Small tables with named rows and columns. After each table, cells are looked up by row and column.

lep =
,bador,mufo,sir,vop
sof,38,-42,-61,9
vevezel,-8,37,32,-27
rel,2,23,-46,9
dopov,-17,50,88,72
kag,53,-62,-50,90

sof, bador: 38
kag, bador: 53
kag, vop: 90
rel, vop: 9
vevezel, sir: 32
rel, bador: 2
sof, vop: 9
vevezel, mufo: 37
sof, sir: -61
dopov, mufo: 50
dopov, sir: 88
rel, sir: -46
vevezel, vop: -27
kag, sir: -50
dopov, bador: -17
dopov, vop: 72

Table sug
	peba	mademar	kegopas	berufe	pilokes
befetoz	78	129	129	52	99
lalun	40	110	138	70	67
mag	60	172	186	136	223
midogum	114	218	214	123	43
vemivu	58	206	188	110	75
tofed	224	173	129	60	141
ronib	160	88	219	191	172
pelalu	137	85	171	197	131
rubi	154	48	198	134	147
seta	108	58	27	132	116

berufe of lalun is 70
kegopas of ronib is 219
peba of rubi is 154
berufe of ronib is 191
mademar of ronib is 88
kegopas of rubi is 198
berufe of rubi is 134
peba of tofed is 224
pilokes of ronib is 172
berufe of befetoz is 52
kegopas of mag is 186
pilokes of rubi is 147
pilokes of seta is 116

pufa =
fields: zub, fut, dutut, bez, tabudur, senol, fak
vimom: [-13.9, 3.9, -25.1, 5.8, 25.3, -34.3, -15.9]
peselev: [18.7, -6.1, 68.0, 51.7, 2.2, -13.7, 9.2]
vugude: [-53.3, -28.8, 23.9, 18.2, 21.7, -25.8, -26.6]
gov: [22.5, 4.4, -12.9, 27.0, 62.6, 15.2, 26.6]
takezi: [16.9, -28.6, 75.3, 9.2, 28.0, 17.4, -5.9]
zalatab: [-35.2, 43.4, -9.9, -2.2, 13.7, -39.2, -73.2]
tesazim: [6.2, -5.1, 14.9, -12.1, -26.8, -4.5, -25.9]
dof: [-2.0, 50.4, -83.1, -11.6, 17.0, -11.8, 32.6]
pamuku: [1.7, 3.1, 37.7, -31.7, 2.1, -3.6, 13.6]
gatubi: [24.4, 10.3, 26.0, 1.2, -51.3, 20.5, 3.2]
vad: [-52.1, -53.8, -15.7, 16.7, 25.9, -20.6, 8.2]

What is the fut of zalatab in pufa? 43.4
What is the fak of pamuku in pufa? 13.6
What is the senol of dof in pufa? -11.8
What is the zub of gatubi in pufa? 24.4
What is the fak of peselev in pufa? 9.2
What is the dutut of gatubi in pufa? 26.0
What is the dutut of gov in pufa? -12.9
What is the fak of vugude in pufa? -26.6
What is the fak of dof in pufa? 32.6
What is the bez of vugude in pufa? 18.2
What is the bez of pamuku in pufa? -31.7
What is the fak of tesazim in pufa? -25.9
What is the dutut of vimom in pufa? -25.1
What is the senol of vimom in pufa? -34.3
What is the senol of gatubi in pufa? 20.5
What is the senol of peselev in pufa? -13.7
What is the dutut of pamuku in pufa? 37.7
What is the dutut of dof in pufa? -83.1
What is the tabudur of peselev in pufa? 2.2
What is the senol of takezi in pufa? 17.4

perepal
|  | nidug | noresu | pezeko | binun | dopamu | fegu | fudaf | vage |
|---|---|---|---|---|---|---|---|---|
| nodido | 4320 | 6344 | 1978 | 7537 | 1609 | 5433 | 3924 | 6981 |
| pamideg | 5364 | 5904 | 3741 | 4410 | 3034 | 5911 | 3152 | 5029 |
| munu | 5576 | 5868 | 3320 | 4962 | 2303 | 6289 | 3276 | 5463 |
| biganul | 5498 | 5905 | 2938 | 4649 | 2303 | 6263 | 3005 | 5441 |
| ses | 5330 | 5976 | 3675 | 4451 | 3085 | 5837 | 3043 | 5029 |
| luti | 4309 | 6389 | 1978 | 7485 | 1725 | 5206 | 3964 | 7085 |
| sem | 4777 | 6432 | 2220 | 7832 | 1609 | 5617 | 3999 | 6898 |
| lumi | 4309 | 6403 | 2222 | 7839 | 1847 | 5206 | 4214 | 7090 |
| kib | 5300 | 5844 | 3974 | 4740 | 3313 | 5678 | 4134 | 5029 |
| batofuz | 5606 | 5844 | 3212 | 5005 | 2292 | 6338 | 3334 | 5554 |
| tuta | 5062 | 5948 | 3589 | 4410 | 2927 | 5569 | 3005 | 5043 |

binun of lumi: 7839
fegu of kib: 5678
noresu of nodido: 6344
fudaf of batofuz: 3334
vage of pamideg: 5029
dopamu of luti: 1725
pezeko of ses: 3675
pezeko of pamideg: 3741
fudaf of sem: 3999
pezeko of batofuz: 3212
binun of munu: 4962
pezeko of luti: 1978

volu
         menite   zala
vit       59129  79660
rin       24917  25613
kesof     46555  70460
mis       20874  40008
zad       22106  12835
lotin     23332  55686
vut       23294  61988
bilo      15539  25063
guvugog    5295  64728

zala of zad = 12835
menite of zad = 22106
menite of vit = 59129
menite of bilo = 15539
menite of rin = 24917
zala of vit = 79660
zala of kesof = 70460
zala of mis = 40008
zala of vut = 61988
menite of lotin = 23332
zala of lotin = 55686
menite of guvugog = 5295
menite of vut = 23294
zala of rin = 25613
zala of bilo = 25063
zala of guvugog = 64728
menite of mis = 20874

soropi:
         pilamuk  nometel  sesomab  kuru  setar  vog
git           53       64       71    57     70   70
vuvapa        47       79       59    60     71   75
dupela        37       65       58    48     74   55
fesimep       49       28       72    31     62   36
tusoro        27       66       46    40     27   93
renolas       47       58       85    49     69   56
penul         67       44       92    66     95   41
pipu          84        7       46     7     68   53
bil           43       55       77    75     66   32
vosa          55       79       45    65     65   62
muv           34       33       58    68     46   28
fem           42       65       74    81     61   81

dupela, vog -> 55
pipu, nometel -> 7
tusoro, pilamuk -> 27
muv, sesomab -> 58
bil, nometel -> 55
vosa, vog -> 62
fesimep, setar -> 62
vuvapa, sesomab -> 59
pipu, setar -> 68
fem, pilamuk -> 42
renolas, vog -> 56
penul, vog -> 41
penul, pilamuk -> 67
muv, nometel -> 33
dupela, nometel -> 65
tusoro, kuru -> 40
pipu, pilamuk -> 84
renolas, pilamuk -> 47
Row with the largest pilamuk: pipu

dokeg.csv
,nikub,zimuda,rotim,razatez,gamovu,mezi,maniti,rav,sobog,mit
vapat,-2.6,-52.6,50.4,-22.8,-40.6,32.7,-62.8,-16.1,-41.5,28.5
ravokaz,28.2,61.9,40.0,-6.4,-40.1,-4.7,-29.9,-16.9,-52.1,17.3
lus,55.6,43.0,-46.0,-52.4,30.3,-62.1,51.8,19.7,28.2,-36.7

lus, rav: 19.7
lus, zimuda: 43.0
vapat, nikub: -2.6
ravokaz, razatez: -6.4
ravokaz, sobog: -52.1
vapat, gamovu: -40.6
vapat, rotim: 50.4
lus, mit: -36.7
ravokaz, mezi: -4.7
vapat, mezi: 32.7
vapat, razatez: -22.8
ravokaz, mit: 17.3
lus, rotim: -46.0
ravokaz, zimuda: 61.9
vapat, rav: -16.1
vapat, mit: 28.5
ravokaz, nikub: 28.2
lus, nikub: 55.6
ravokaz, rotim: 40.0
vapat, zimuda: -52.6

